The rows below fall into families. The same turns and mirrors carry the whole set onto itself and the rows of a family onto each other. For each named row, which other rows are in its family? Write them in the order they are listed.
These 28 rows form 7 families of 4 rows each.
z256: 5 -13 -6 -9 16 -12 -5 5 3 7 -19 -34 4 16 -3
z279: 0 -10 9 -22 -17 -8 19 -7 -5 -12 -4 6 29 -15 11
z364: 17 -22 -16 -2 22 -6 -9 10 -8 8 -23 -18 5 4 -2
z187: 6 -16 6 -3 -24 -2 6 -16 -5 -12 6 12 19 -24 7
z616: -4 -23 3 1 17 9 15 5 15 -6 -14 9 22 30 -3
z332: 11 7 10 0 -3 4 -6 2 8 -24 5 3 -17 -10 20
z306: -4 -5 -22 -8 14 -18 -2 10 7 9 -19 -16 17 6 -10
z278: 0 -20 -9 -1 12 -15 -1 18 1 9 -26 -21 16 7 -9
z575: 6 -9 7 -8 -24 -8 12 -3 -11 -9 -12 7 16 -26 -3
z120: 5 -16 5 -12 -31 -6 12 -10 -6 -16 -8 6 13 -18 8
z950: -12 -11 -2 -4 11 15 17 -9 13 -5 -1 2 15 30 -8
z924: 10 -6 -5 0 18 2 11 -17 26 -19 2 8 17 23 -6
z52: -3 -22 -2 9 18 10 16 -5 27 -6 -8 1 15 25 -8
z329: 10 0 14 -2 -8 -2 -11 6 0 -27 14 -6 -14 -14 18
z820: 11 -25 9 -8 -30 -3 12 -2 -10 -5 -11 0 6 -22 6
z404: 3 -21 -6 -4 11 -11 -9 12 -3 15 -3 -24 14 -2 -21
z831: -1 -16 -1 -14 -17 9 16 -8 -4 -18 -6 10 11 -28 0
z225: 14 -12 9 -3 4 0 -9 1 5 -28 2 -18 -15 -22 17
z967: 19 0 10 3 -1 -10 -10 3 -4 -23 13 -7 -5 -20 18
z749: -1 -15 -7 -4 22 -8 -13 18 9 11 -21 -13 9 14 0
z266: 2 -4 26 -6 3 -7 -15 2 9 -23 11 -17 -2 -9 20
z12: 6 -16 13 0 4 9 -3 18 -2 -19 11 -7 -13 -3 29
z85: -4 -18 -3 11 16 25 3 -11 12 -9 -9 12 13 19 -9
z966: 1 -15 -17 -3 22 -9 -2 15 9 14 -16 -21 9 7 -9
z189: -3 -28 0 8 15 5 11 -2 23 -13 7 -6 14 28 -7
z691: -8 -17 -7 2 16 14 5 -2 26 -8 3 7 12 29 4
z426: -5 -10 2 -8 -22 -2 10 -8 0 -11 -31 9 15 -18 12
z905: 16 -10 15 0 -2 1 -10 -2 9 -21 19 -3 -13 -9 22

Same family as z616: z187, z967, z749
Same family as z306: z332, z820, z189
Same family as z924: z404, z12, z426
Same family as z279: z364, z266, z85
Same family as z278: z575, z691, z905

